In the rows, zero is written as 128.
The rows below come in pairs that one turn or mirror swaps. Which row does each named row swap with?
The rows were stretched afterwards, more along some directions than others.
K_655: [140 141 115 116 122 133 111 117 103 125 138  96 127 112 123 123 137  96
 111 147 164 119 116 126  96 107 111 107 161 129 123]
K_67: [123 160 149 114 137 134 137 163 112 125 153 100 118 124 153  99 115 148
 110 169 128 103 118 130  97 120 138 126 137 131 151]
K_911: [126 153 140 116 142 131 134 167 105 121 142  95 114 110 149  98 113 150
  93 166 137 105 117 118 103 120 123 111 129 132 149]
K_498: [126 136 121 120  97 145 143 152 105 121 111 121 114 135 148 141 134 116
 116 140 131 120 108 119 127 101 125 130 150 134 122]
K_543: [127 143 119 118  96 146 151 159 106 126 116 120 100 131 142 132 130 102
 121 141 143 116 111 118 118 111 135 139 157 128 116]
K_302: [119 128 160 133 104 138 133 118  88 125 132 134 144 199 111 125 132 125
 114 158 128 125 139 152 127 118 125 146 178 141 154]
K_473: [128 143 133 122  92 139 145 160 116 124 119 131 107 133 153 131 126 112
 127 148 131 121 113 120 137 109 125 134 155 136 114]
K_928: [119 148 150 111 129 137 144 164 108 135 156 100 118 116 136  99 117 160
 107 171 130  94 123 127  93 115 137 127 144 129 145]
K_95: [128 110 125 116 116 134 155 127 121 139 124 140 130 166  98 142 135 154
 136 134 126 102 152 111 135 128 144 131 121 115 129]
K_882: [119 137 127 113  96 156 146 155 108 123 120 123 108 146 147 140 120 124
 115 141 110 113 114 113 121 104 126 133 152 131 124]
K_677: [142 125 113 124 121 160 146 110  90 133 138  90 150 152  94 137 159 111
 102 125 143 136 119 157 110 122 141 122 132 128 145]
K_279: [108 134 155 132  90 127 109 118  83 139 124  84 117 144 153 109 124 150
 114 161 140 122 132 143 124  94 112 127 129 158 145]
K_578: [127 143 147 116 141 141 142 166 112 132 140 114 115 127 137  96 114 151
 102 166 139  94 126 126  99 128 148 137 140 122 154]
K_32: [131 123 155 129 115 121  99 108 145 125 139 106 142 146  98 124 159 138
 135 157 137 108 137 128  90 127 117 138 128 117 133]
K_366: [105 141 155 127 120 124 128 126 126 133 138 115 129 158 128 114 140 108
 133 135 142 125 125 124  93 148 144 148 131 125 136]
K_994: [102 122 116 118 136 151 178 128  96 145 158 103 109 141 108 102 147 130
 118 156 140 114 135 156 102 126 127 123 161 113 127]
K_564: [127 152 119 121 159 141 115 136 154 113 146 105 144 110 139 116 117 131
 118 159 151 128 110 131  92 145 141 124 144 129 168]
K_699: [141 142 102 123 137 136 112  92 112 127 146 128 153 119  84 129 151 181
 106 144 122 127 135 134 116 102 123 111 154 130 163]
K_673: [134 144 107 125 133 128 113  90 111 120 156 121 152 114  81 127 153 173
 109 148 126 123 129 122 115 103 130 105 143 129 154]
K_999: [122 105 118 119 119 141 165 133 117 130 132 121 142 184  89 130 141 116
 128 138 137 108 147 113 131 139 137 125 136 108 114]
K_798: [132 147 115 122 156 143 122 131 137 108 146  87 137 111 122 119 132 124
 115 159 154 123 112 138  85 142 137 126 150 129 155]
K_819: [113 125 151 137  96 130 119 122  78 133 125  84 116 144 138 108 134 168
 115 162 134 115 144 139 125  85 105 117 130 152 145]
K_16: [161 132 125 131 111 107 136 128 125 126 124 131 113 126  79 103 137 138
 122 163 126 135 121 104 153 118  90 109 169 144 110]
K_493: [104 146 160 134 114 108 138 129 129 145 134 105 115 134 124 106 147 128
 139 141 149 120 131 135  99 143 142 157 140 127 132]
K_99: [134 147 113 115 111 130 113 118  94 129 148  98 130 112 128 129 138 101
 115 144 163 114 114 127  93  97 128 121 156 132 125]
K_591: [ 97 126 153 119 128 122 136 130 134 136 146 114 123 152 119 117 139  97
 145 129 143 116 130 122  89 153 148 154 140 111 126]
K_322: [123 121 160 118 104 144 126 124 150 135 140 124 130 147 107 131 128 141
 148 141 124 126 147 158  92 140 122 136 137 121 129]
K_483: [125 133 124 118 101 146 143 144 111 109 113 125 109 135 137 134 129 109
 121 143 142 126 115 115 127  99 124 131 162 131 129]
K_328: [114 110 100 122 133 154 188 124  93 155 145 113 116 159  99 109 132 127
 113 160 135 122 145 155 131 118 126 119 173 119 127]
K_276: [155 129 137 127  96 123 149 133 117 134 123 143 112 154  82 109 132 147
 134 164 116 119 124 103 154 110 104 126 182 150 118]
K_881: [128 142 123 124 157 143 114 127 150 108 139 107 142 130 130 120 120 132
 125 155 154 124 118 129  93 145 133 129 152 128 165]
K_212: [126 108 114 118 120 139 158 131 118 132 140 122 137 163  94 132 144 133
 126 144 137 106 141 103 120 131 139 120 131 104 119]
K_447: [153 119 130 124 106 117 143 122 121 134 126 135 123 151  71 110 137 139
 132 159 115 126 123  96 149 111 108 119 172 138 110]
K_684: [146 124 118 119 130 150 134 120  96 125 133  94 161 150 103 136 146 114
 100 135 135 135 113 152 111 121 135 109 137 127 154]
K_40: [152 125 131 126  91 112 108 131 115 109 121  94 108 115 107 125 154 111
 119 138 128 126 106 118 124 110 122 123 127 138  92]
K_434: [106 132 157 135  93 139 108 119  86 127 119  82 113 141 148 108 130 156
 114 157 140 122 134 136 110  96 108 126 122 153 144]
K_275: [143 140 105 126 133 127 118  96 110 124 145 147 154 119  87 134 142 183
 108 147 121 121 134 125 121 101 135 121 158 134 164]
K_107: [137 144 119 114 116 138 113 129 100 125 136  96 124 123 134 125 133  98
 108 150 153 112 104 113  95  97 118 117 160 137 132]
K_606: [132 151 123 113 122 129 101 117 107 130 139  92 117  97 125 123 141 113
 108 150 150 109 110 118  89  92 131 126 149 131 137]
K_615: [121 142 124 118 115 136 129 144 107 106 113 129 107 125 146 132 121  98
 113 145 143 130 123 118 137 103 123 129 151 125 132]
K_149: [126 147 118 118 150 146 120 138 144 114 151  94 146 117 137 119 116 135
 117 159 160 120 114 129  90 146 136 125 141 131 161]
K_390: [146 126 129 124  93 117 105 132 113 114 126  92 112 117 110 129 152  94
 114 136 139 131 100 132 120 118 129 136 127 138  94]
K_332: [142 118 119 122 119 157 145 116  93 130 141  85 160 163  89 138 151 131
 110 136 127 122 122 154 105 118 134 113 133 129 153]
K_520: [128 142 108 122 133 132 113  80 109 131 150 129 147 118  86 128 143 171
 110 142 131 133 137 135 115 104 126 121 155 136 157]
K_252: [117 145 133 114  85 133 128 153 114 111 123 119 118 127 160 138 122 114
 124 143 142 121 118 107 131 108 120 122 148 141 120]
K_129: [114 107 111 122 124 143 169 131  96 155 157 111 115 141  94 116 146 128
 122 161 134 108 142 152 114 120 129 123 171 111 110]
K_183: [156 128 130 130 107 118 154 136 121 132 131 123 113 147  79 110 140 132
 129 167 106 121 118 111 154 116 116 119 165 139 114]
K_938: [ 92 135 155 129 114 130 147 150 132 143 152 113 115 149 131 110 131 103
 137 142 140 104 136 126  94 148 151 148 121 113 124]
K_317: [125 103 125 125 115 141 165 128 113 131 126 130 132 186  84 127 153 122
 133 127 126 109 143 117 142 133 131 131 120 106 113]
K_953: [121 109 126 118 117 138 156 134 117 129 136 131 132 168  90 133 144 136
 134 140 133  92 149 113 120 128 140 139 127  99 127]
K_501: [143 138 105 128 126 121 115  89 114 132 152 131 152 106  80 136 156 174
 109 146 122 131 129 124 109 103 134 121 163 135 148]
K_817: [113 114 165 130 117 128 126 110  93 124 126 119 122 177 104 120 136 130
 124 157 110 124 146 146 108 103 119 148 176 129 151]
K_288: [119 122 148 127 117 138 127 114 139 132 137 100 115 128 105 116 134 134
 138 136 130 141 157 173 102 144 100 113 132 126 114]
K_930: [109 122 154 130  94 143 132 127  87 140 126  87 117 157 156 110 125 171
 116 164 138 110 137 135 115  98 108 124 127 157 148]
K_616: [128 105 121 117 101 148 165 126 116 131 130 139 133 188  89 143 144 134
 142 124 126 113 147 112 122 135 130 141 139 109 110]
K_185: [121 118 162 134 101 132 132 118  83 116 126 120 135 197 113 127 130 129
 113 161 123 119 148 139 122 105 121 135 176 139 147]
K_324: [136 141 123 119 118 138 100 112 104 128 146 104 134 116 128 131 132 106
 115 149 168 114 140 132  97 101 123 113 141 128 128]
K_969: [104 140 142 131 133 120 132 127 123 138 150 113 131 139 124 116 134 107
 132 133 149 115 139 131  97 151 152 142 131 114 130]
K_995: [155 132 133 129 106 123 137 120 116 130 134 143 129 150  75 115 139 135
 127 163 131 134 133 110 158 109 106 110 178 143 113]
K_90: [144 122 125 129 104 108 116 131 117 115 127  94 112 110 101 122 159 101
 118 137 131 131 103 130 125 116 141 131 125 129  93]
K_164: [122 122 153 124 105 137 123 116 151 141 148 113 136 129 120 133 130 154
 147 137 127 133 147 164  89 143 112 120 140 131 124]
K_758: [154 133 127 128  93 107 104 133 118 109 129 101 111 108  99 125 157 107
 119 136 130 124 103 116 125 112 127 125 126 140  92]
K_934: [127 117 155 135 103 120 126 110  83 117 127 132 140 184  96 132 133 127
 121 165 118 127 150 135 135 106 122 130 177 137 145]
K_536: [134 143  93 124 120 139 153 138  95 145 138 101 140 138 146 143 139 107
 101 125 152 127 105 131 118 144 177 133 122 136 140]
K_126: [150 120 113 117 123 151 140 119 104 135 148  86 165 147  95 135 145 133
 105 142 134 132 117 152 100 121 131 106 144 130 146]
K_788: [113 139 153 133  99 126 109 118  83 126 130  88 125 142 148 110 134 162
 122 155 135 123 129 135 118  95 114 117 122 155 148]
K_885: [118 117 162 125 117 120 105 111 146 126 134 109 141 152 110 121 148 136
 140 159 135 103 141 127  98 127 119 149 129 121 143]
K_159: [138 140 104 122 130 133 107  89 121 123 149 141 146 107  87 131 145 173
 114 139 131 134 137 123 114 104 128 113 148 129 152]
K_879: [139 149 109 125 150 143 112 139 146 112 150 101 145 112 128 121 122 126
 112 160 163 122 116 133  94 144 132 120 151 129 157]
K_861: [158 123 133 133 110 116 146 130 127 137 112 145 105 143  68 101 143 126
 131 162 124 124 118 107 151 123 118 144 181 135 112]
K_555: [152 127 129 126  97 107 114 133 114 109 134  98 111 110 110 127 148  99
 120 145 140 128 109 126 128 114 134 124 131 139 100]
K_472: [112 119 152 140  91 127 135 124  84 143 122  78 103 138 133 102 141 165
 124 159 130 113 129 143 114 100 108 132 137 154 132]
K_540: [115 146 151 110 134 139 144 179 118 124 150 103 121 132 151  99 111 137
 106 171 132 100 119 117  88 127 139 128 138 124 146]
K_196: [151 116 126 121 101 126 158 135 131 132 127 136 108 156  74 113 135 123
 136 159 118 123 119  92 139 129 105 127 182 136 101]
K_726: [116 150 146 112 144 142 142 165 112 128 151  99 122 129 144  93 114 153
 103 164 132  95 117 111  91 118 135 119 138 128 158]
K_679: [139 146  86 124 122 138 151 127  91 136 142  99 136 127 130 149 152 109
 101 110 145 122 110 130 112 141 176 135 127 134 139]
K_890: [111 152 155 112 137 146 132 156 102 129 159  96 123 123 146 101 118 147
 101 166 146 103 129 131  92 115 134 116 135 128 146]
K_721: [137 133  87 124 115 134 159 128  91 146 138  95 136 132 127 143 148 115
 105 118 145 121 115 131 117 144 170 132 132 137 128]
K_838: [117 126 160 124  99 142 134 135 158 146 145 124 124 143 130 114 121 155
 154 150 113 134 147 159 107 134 100 122 146 132 119]
K_232: [108 137 143 133 108 120 147 128 115 146 136 112 119 154 116 116 143 105
 139 127 145 122 132 140 105 154 150 157 135 126 122]
K_300: [110 126 153 111 106 142 113 116 155 129 147 107 135 126 118 133 131 151
 149 132 123 129 148 151  88 145 105 116 128 131 117]
K_445: [124 128 155 121 109 147 132 130 150 137 148 118 129 135 118 129 130 152
 142 140 114 124 145 161  97 144 118 123 134 126 120]
K_548: [120 115 158 130 110 122 106 110 143 132 138  97 142 150 111 121 148 130
 141 161 140 108 147 142 105 128 117 140 113 121 128]
K_600: [150 127 122 121 115 151 135 112 101 138 132  95 161 158 109 133 136 149
 112 142 138 137 129 156 120 115 130 112 137 143 159]
K_28: [115 118 152 119 117 142 118 113 146 132 139 105 123 122 111 128 130 140
 148 135 125 136 148 165  80 135 118 124 138 125 120]
K_88: [124 137 120 119 101 140 146 152 113 121 114 130 112 132 147 140 123 128
 122 139 131 118 114 119 123 100 126 131 159 132 127]
K_739: [116 110 157 125 102 137 136 120 150 144 132 110 120 138 109 129 133 156
 156 133 112 133 140 165  92 136 107 131 143 129 118]
K_97: [106 105 107 118 146 145 177 121 114 155 153 113 117 141  92 112 147 124
 131 156 128 124 131 154 106 127 137 133 175 108 124]

K_938 swaps with K_616
K_107 swaps with K_126
K_95 swaps with K_493
K_498 swaps with K_164
K_721 swaps with K_885
K_739 swaps with K_88
K_472 swaps with K_275
K_40 swaps with K_564
K_882 swaps with K_838
K_473 swaps with K_445
K_548 swaps with K_679
K_591 swaps with K_999

